One turn moves each row of this set onto another row. After a few examples, where does it send each row asked below?
q_458: [  7 -18 -23  28  21 -11  13 -24  -5  11 -19  22   7  45  45 -14  27]
q_613: [ 28 -35   9   3  15  16  23  20   6  -9 -11 -18  -8 -39  21  19  11]
q_67: [ -7 -23 -34 -11  16  12   3  30  -3  23 -21  -3 -12   9  15  52   2]
q_867: [-28 -12 -14  -8  19  -9  -2  11 -29 -16  -8  -2  26 -29  29  42 -11]
q_115: [  6 -25 -10   2  17  10  22  22 -14   9 -16 -21  14 -23  39  41 -11]
q_58: [-14  -8 -39  21  27  -9  -6 -29  -8   2 -17  28  14  42  43  -8  27]
q_659: [  4 -19 -19  19  25  -5 -12 -33   8 -20  -7  38  -5  24  28 -30  49]
q_511: [ 10 -33  -9 -16  13  12 -13  19  18 -18  -9  21 -39 -22 -18  21  33]
q_834: [ 32 -40   8   0  19  24   2  35 -10   7 -11  -9  -6 -25  14   9  -8]
q_853: [-32 -10 -38 -18  17  -5 -19  18 -13  -2 -13  20  -6   0   2  51   1]
q_575: [  6 -16 -29  26  25   1   8 -24   4  11 -19  16   4  44  48 -14  31]
q_490: [-11 -10 -25  23  24 -21   1 -29 -15  -2 -16  33  12  43  40 -13  24]
q_892: [-18 -16 -11 -11  22  -4 -25  24 -41  -8  -3  10  21 -24  14  27 -24]
q_301: [ 18 -36 -16  -9  15  24   6  29  19  13 -19   0 -33  -6   3  31  22]
q_276: [ 16 -26 -19  26  27   4   5 -26  15   0 -15  23  -7  30  35 -28  46]
q_343: [  7 -27  -7  -3  18  13  -3  35 -30  16 -14 -10  14 -15  26  25 -25]
q_159: [ -8 -24   2 -12  21  -3 -33  18 -28 -32   4  25   6 -40  -3   9  -6]
q_737: [-18 -11 -31  17  26 -12 -16 -36  -3 -17  -8  41   9  30  32 -19  36]
q_460: [-23 -19 -23 -22  13  -5 -31  13  -2 -25  -4  34 -20 -19 -15  33  22]
q_844: [ 19 -24 -10  29  21  -7  13 -26   6  -1 -17  28  -6  40  36 -26  37]
q_200: [-21 -15  -1 -14  16 -13 -16   5 -20 -41   2  18  12 -47   9  24   7]
q_247: [  9 -20  -8  25  21 -14  -1 -32   3 -16 -12  38  -6  32  29 -30  41]
q_595: [ 10 -30  15  -5  16   5  -2   8   2 -39   3   8  -8 -53   3   9  21]
q_911: [ 22 -37  16  -5  18  13 -15  24 -11 -24   1  11 -11 -42  -4  -3   5]
q_253: [-10 -13 -17  22  21 -22  -8 -35  -9 -19  -8  43   4  34  29 -22  32]

q_159 turns into q_834
q_276 turns into q_58
q_200 turns into q_613
Where do these go?
q_253 turns into q_844
q_67 turns into q_460

One turn moves each row of this set onto another row. After a few examples, where does it send each row asked below?
q_845: [-29 -24  29   3   4   4 -24  50 -23  15   8 -11   5   8   9   6   2 -12
 -12  10  -5  25   5 -25 -13 -27  33 -14   7 -13  33  13  18 -13 -21  -6
 -27 -13  30 -19  -7   5   2  -3  -5]
q_205: [ -7   8  -3  13  24 -33  13   5 -10 -22   3 -22 -22 -16 -12 -28  11   2
 -20   6 -15  -8  11   2 -24   1 -10  -1 -19  -1   8  21 -13  23 -23  53
  21  -3 -22  -7  12   7   1 -59 -43]
q_734: [-24  -3  25 -29   6 -10 -42  -5  10 -12 -21  12 -10 -16  -8  17   5   3
  16  -1  24   8   9  -2  28   6 -47  23  14 -18 -30 -21  -4  -9 -23  -8
  29  -4 -14  11  -4  16 -41 -16   8]
q_647: [-19   1 -14 -15  -7  -5  -3  28  21  29 -21 -22  21  -9  -5   3  -8 -15
 -40   5   7  -5  20  -6 -17 -18  25  -3   7 -16  45  12  18   2  -5 -16
 -29 -11   8 -25  -3  20  43 -16 -16]
q_589: [ 10  35  -9  30  41 -22  14   0  -7 -24   9  16   1 -25  13  -7  11  45
 -19  18   4 -21  23 -10   9   1  -8  -1  -1  19   0   5   4   7  -4  14
  12  24   0   2  41 -11  15 -48 -25]
q_95: [ 25  10   1  29  42 -17  21   4  -9 -20  -6 -11 -12 -20   7  -5  30  15
 -40  14  15 -24  27 -27   6   0 -31   2 -20   0  -1  22  15   6 -19  25
  10   3 -14  -1   7  -4  -1 -59 -12]
q_720: [-22  43 -21  -6  -4   7   1 -16   0  -6 -11  11 -40   6   7  34 -10 -10
  -3  -2  30  34  -8  15  30   6 -11  23  23  -2 -11 -12  -6  10   6   2
  19   4  -1  20 -36  -5 -25  19 -20]
q_228: [-23   0 -13   9   4  31   6  -8   3   6  10  12 -37   3  14   1  -4 -15
  -3   7  -8  13 -14   5  -4   2   9  15  36 -16 -26  -3  -6  20  11   4
  21  17   3  20 -53  22 -39  13 -24]
q_394: [-10  -8   1  -3  10  -4  14   9  11  15 -28 -14   0   1  20  21 -13  -8
  13   0   8 -42  13   1  62  -8 -19  22  -2 -42 -30 -12   9  -3 -33 -11
  42  -2 -10  24 -17  -2 -19 -19 -17]
q_710: [ -1  15   5   5  -7 -13   8   4   6  -6  -2  -8  36  -3  31  -5 -17  -5
   1  -2 -19  -4   7  -5  11 -22  21 -23   6 -13  40  10  18 -31   8 -13
 -37 -27  39 -26  -3   6  10   3  23]
q_591: [  1  26  -9  25  46   6  11  -8 -13 -43  11  -1 -10 -20  17  -3  12  14
 -28  22  18 -15  22 -11   6  -5  12  33 -19  11   0  15 -17  42   6  35
  17   8  -9  -6  22  -4  17 -32 -38]
q_971: [ 24  28  14  17  36 -16  18 -12 -11  -5  10   4 -21   0   8 -21  -5  35
 -30  27 -12 -15  14   1   5 -17  -3  24   7  27 -13   9   6   5  -8  26
  22  20  -4   2  32 -34  26 -39 -31]
q_267: [  5   2 -17   6 -10  19   3 -21   3  10   3   9  27  13  36   0 -11 -15
  41   7  19  -1 -18 -14  47  -8 -40  31   4 -20  -6  15 -33   8 -11   2
  24  -2 -14  18 -17  11 -21  -2 -10]
q_181: [ 29   7   2  14  42 -17  11   2 -23  -6  -4  -5 -17  -7 -20  -2  13  16
 -35  13   2 -40  24  -2 -15  -7 -15   1  -8  16 -13  27   7  -4 -37  43
  17   2   8  -1  27   3   5 -50 -10]
q_822: [-19  32 -17  16  47 -10  14  10  -7 -31  -5 -28 -29 -16  -2 -10   7  11
 -23  13   0  -8  23 -21 -12   2  -3   3 -16   5  12   8   1  22  -1  37
  -5  -7 -20 -24   7  -4   9 -67 -23]
q_987: [ -2  -9  -7  -4 -29  22   6   7 -11   4   7 -16  27  23   1  18  -6   1
 -12  12 -25  25  19  10 -24 -12  33 -14  -9   0  30   5  32  15   1 -28
 -10 -20  16 -17   8  12  17  22  14]
q_138: [-13  -6   9 -17   1  -2 -32   5  -5  -9  -5 -14 -16  10  -9 -16 -32 -23
  16   9   6 -14  -7  -9  42  -9 -18  13   5  17 -26  -5 -14 -19  -4 -14
  41   3 -30  43  10  -7 -42   4   0]
q_662: [-10  14 -14 -11   0  -8  13 -15   2   0   0 -12 -34   0  -4 -15 -25 -39
  12  11   6  -8 -14  15  24   4  -2 -15  10   6 -39  -4  -8  14  19   5
  29  -2 -16  41 -24  -1 -43  19   1]
q_167: [ 17   8 -10 -14 -29  39  18 -32  25   6  -5   6 -20  22   4   8  -5   4
  17   6 -12  -4 -17  32   4  15 -19  27   0 -13 -14   4  -5  21   3 -14
  16   2 -19  31  -8   2 -38  17   4]
q_696: [ 17   3  27 -24 -14   3 -18   9  16  -4  -4  -1  34  20  -6  10  11   2
  23   6 -11  -9  -2  18 -29  -3   8 -18 -41 -16  20   3   3   5  -5 -21
 -25 -24  22 -13  29  -8  18   9  32]
q_801: [-24 -12  22  15  -4 -11 -32   6  -9   5 -13 -15  26   0   2  19  -1 -16
 -31   8  18  53  25 -22 -12   0  13 -16 -22 -11  27 -15  20  -8 -13  -5
 -16 -27   7 -24  -8  -2  11  10 -26]
q_192: [ -2  -2  32  -2  16   7 -40  19  12   0 -14   8 -10  13  15  -6  11  -8
  31 -15   4 -14 -27  -7  26 -19 -38  36   1 -18 -24  -1 -16 -23 -20 -20
  20   5  -8  27 -10 -11 -30 -18 -10]
q_455: [ -5  13  10 -30   1 -16  -9  11  26  26   2  15  47 -18   9   7  10   8
   5  27   8 -26  12  -6 -16  -5  12 -10 -24 -14  23 -14   1  11  -3  -5
 -11  32  22 -32  12 -22  45  12 -10]
q_910: [  6  -4  25 -26   4 -19 -21  -5  13   5  14 -19  23 -11 -12 -34  -2 -34
  -7  12  30  -2  -1   8 -27 -23  18 -20 -23  18   2   0  -1   3  26 -23
 -15 -13  16  -1  22 -11  36  16  15]
q_848: [ -8 -23  11  -9 -24  11  -6  11   6  -6  -2  -4 -11  25   7  20 -15  -9
  27   9 -27   9 -10   5  35  -8 -23  36 -11 -32   2   4  -4  20 -11 -21
  44 -14 -24  11   3   6 -42 -11  11]
q_241: [  5  11  24  -7  12  14 -11 -16  18   5  17   6  23  -8   7 -17  31   6
  10  -9  21  -4  -9  20 -49 -12  17 -21 -10  -5  -4 -14  -3  -8   8 -24
 -30   2  42   2  -5  -8  30  14 -12]
q_836: [  2  37   4   2  31 -15  16  -2 -26 -50   8 -21  -2  -6  16 -13  19  10
 -26  17  -8  -2  15  -1  -8 -30  12  10 -12  24  -5  17 -14  37  -7  37
  33   2  -8  -6   2 -12  28 -28 -43]
q_588: [-32  -1 -12 -10  11  26  -7 -20  12 -12  14   7  51  11  -6 -21 -11   4
  18   7   1 -10  -6 -14 -21   2  24 -25 -23  -7  27 -16  11 -15 -13  -3
 -23 -13  17 -32   3   7  26   9  12]
q_669: [  9   8  31 -14   2 -21 -22 -12  19   0   2  29  10 -10   0  -9  13   4
 -17 -10  38   9  18  14 -15  17  20  10 -13 -11  -2 -15  25  -4   9   1
 -40 -10  36 -10   7 -14  30  28  14]
q_62: [-16  18  -8 -32  -8  28  10  -5  28 -28 -12  -7 -18   6  10   9 -16   0
  -5   6  12 -43   8   6  27  19  10  29   6 -28  -6  -2 -20  10  -3  23
  21  20 -19  31 -35   8 -24  15 -38]
q_310: [ -8 -16   3 -13   5  29  18 -23  25 -18   0   0 -14   2  14   2 -28 -19
  -1  15   9 -16 -30 -10  15  -5 -32  48  15 -22   8   9   8   1   7   4
  16  13 -14   9 -39  32 -30  -1  24]
q_413: [ -4 -19   9  -5 -10 -16 -12  19 -24  32  10 -19  22  -5 -10 -11 -12 -36
 -22  31  13  18   8 -19 -13 -14  24 -40 -12  24  27  16  16  -1  -1  -2
 -19  -2  12  -5  16  -6   5  28   5]

q_413 turns into q_138
q_62 turns into q_647
q_720 turns into q_801
Where do these go?
q_836 turns into q_205
q_228 turns into q_845
q_822 turns into q_95
q_167 turns into q_987
q_588 turns into q_310

